((103, 120, 120, 114, 127, 124), (110, 151, 115, 108, 121, 132), (77, 79, 145, 191, 145, 148)) 110
((158, 112, 83, 121, 144, 113, 108), (172, 134, 61, 160, 104, 106, 152)) 158
((105, 116, 185, 126, 125, 153), (97, 109, 105, 98, 109, 115)) 105
((116, 100, 204, 163), (106, 122, 141, 163), (116, 125, 141, 156)) 106
((128, 100, 93, 128, 133, 54), (127, 109, 165, 126, 111, 80), (129, 111, 186, 123, 164, 141)) 127
((132, 133, 130, 122, 149, 105), (136, 128, 123, 156, 111, 145), (131, 134, 99, 118, 183, 55)) 136
---
[148 157 142 199 136] Answer: 148, 136

[131 107 149 122 198 165] Answer: 131, 165

[ 91 109  89  97 203] Answer: 91, 203

[ 89 126  62 123] Answer: 89, 123

[ 66 167  52 134 144 178] Answer: 66, 178

[[136 158 125 205 193]
 [104  90 114  59 151]] Answer: 136, 151

[105  60 142 153 117  72] Answer: 105, 72

[[127 132 126 124 132 131]
 [131  86 133 130  94 129]
 [121 185 119 123 170 133]] Answer: 127, 133

[[101 201 151  99 147 134 125]
 [ 68 104 100  78 105  79 101]
 [176  95 145  98  60  96 153]] Answer: 101, 153
---
99	165	169	201	88	150 --> 88
82	57	124	141	154	119	164 --> 119
177	65	178	86	69	166	137 --> 166
141	89	64	106	202 --> 106
112	125	138	143	128	166	67 --> 166
102	104	141	180	136	48 --> 136
139	96	164	180	116	51 --> 116
135	169	161	188	133 --> 188
75	51	71	176	180 --> 176
---
156	175	124	143	70 --> 124, 175

190	116	171	130	119	129	60 --> 130, 190

84	62	174	125	188 --> 174, 188

122	49	156	185	195	172	52 --> 185, 195

135	96	68	176	65
164	149	107	130	117
74	74	77	187	90
--> 107, 187

108	102	204	88	143	50	128 --> 88, 204

146	197	142	109	105 --> 142, 197

156	135	198	106	138 --> 198, 198

82	50	72	79	110 --> 72, 110

194	155	106	76	161 --> 106, 194
---
array([ 99, 183, 109, 141, 173,  56]) ==> 183, 173

array([[170, 115,  71, 107, 104, 205],
       [141, 111, 125, 103,  77, 140]]) ==> 205, 170

array([[164,  54, 149, 131],
       [ 63, 168, 120, 132],
       [200, 189, 132, 129]]) ==> 200, 189

array([ 53, 167, 137,  54, 151]) ==> 167, 151

array([160, 128, 155, 106, 117,  48]) ==> 160, 155

array([[ 90,  60,  51, 164,  99, 117],
       [ 90,  68,  52, 123, 137, 193]]) ==> 193, 164
---
[[112 124 137 151 203]
 [125  91 149 158 200]] Answer: 203

[[164 167 131  75 135 158 148]
 [130 146 148 164  89 101 180]
 [137 133 142 144 127 196 142]] Answer: 148

[111  99 192 126 125] Answer: 125

[203 195 177 188 112 196 205] Answer: 205

[179 178 153 155 198 158 159] Answer: 159

[175 116  69 119 100  84 144] Answer: 144
---
[[140, 146, 155, 113], [172, 107, 62, 59]] | 155
[[154, 127, 122, 54], [106, 115, 129, 134], [133, 167, 114, 167]] | 122
[191, 76, 162, 51] | 162
[69, 191, 144, 124] | 144
[[121, 59, 174, 161], [166, 100, 112, 102]] | 174
[111, 141, 111, 56] | 111
---
131	112	113	133	147	109
125	203	162	91	112	104
129	103	118	133	113	110
ans = 129

149	181	168	157	112	65	181
151	201	185	167	104	48	191
ans = 151

202	161	78	131	135 ans = 202

193	182	117	130 ans = 193

186	116	121	121	94	199
144	64	202	92	144	73
ans = 144

138	190	141	151	135	114 ans = 138
---
163	121	102	106	202	132 ⇒ 163
66	127	118	121 ⇒ 66
111	156	110	57	118	127	102 ⇒ 111
123	181	59	170	125 ⇒ 123
132	151	83	156	74	186	165 ⇒ 132
115	200	87	143	132 ⇒ 115
126	100	159	50	84	82	124 ⇒ 126
---
array([[128, 121, 127, 137],
       [152, 152, 192, 148],
       [112, 138, 144, 127]]) => 112

array([[173, 150, 152, 124, 162, 110,  98],
       [123,  54,  98, 139, 122, 102, 155],
       [163,  72,  99, 140,  99, 153, 112]]) => 163

array([[108, 132, 138, 119, 149, 180, 162],
       [146, 130, 105, 108, 141, 174, 131],
       [140, 138,  54, 131,  78,  58,  83]]) => 140

array([[144,  99, 111, 122, 128, 136, 115],
       [ 95, 115, 132, 133, 125, 143, 208],
       [178,  96,  95,  88, 132, 184, 150]]) => 178

array([[135, 151, 183, 145,  98],
       [146,  94,  97,  85, 139],
       [163,  99, 186, 150, 172]]) => 163

array([[165, 160, 125, 160, 116,  95,  99],
       [196, 142, 145, 157, 157,  76, 136],
       [148, 109, 112, 135, 149,  92, 122]]) => 148
---
 94  137  200  165 -> 200, 94

174  196  168  193  177  117   63 -> 196, 63

108  127  136   56  117   98
115   95  156   96  186   85
 85  156  143   65   96  140
-> 186, 56

117  104  112  175  193 -> 193, 104

138  136  131  155  127  144  189 -> 189, 127

180  140   63  176 -> 180, 63

172  149  142   94  142  175  190
184  110  136  106  172  169  141
-> 190, 94
---
128	129	131	130
98	131	120	94
67	128	102	121
: 131

117	79	70	128	72	117	98
103	108	118	137	113	168	114
110	147	114	104	104	142	78
: 117

57	101	170	82	112
126	133	119	122	134
128	120	130	131	131
: 82

107	120	145	135	130
134	134	120	107	112
85	56	101	154	132
: 135

131	168	72	174
67	176	93	170
76	162	119	160
: 72

133	127	154	141	134	60	172
125	132	142	135	116	104	139
175	108	121	126	172	151	147
: 60
---
98	134	71	129	123	58	182
132	102	162	139	129	127	139
126	140	64	136	180	185	147
yields 98, 147

134	87	106	58	90
100	111	75	99	91
yields 134, 91

101	155	69	119	96	137
88	165	145	109	118	110
135	181	141	111	129	112
yields 101, 112

124	72	111	133	68 yields 124, 68

171	160	99	67 yields 171, 67

85	143	156	119	141	55 yields 85, 55

56	83	74	172	181	202	78 yields 56, 78
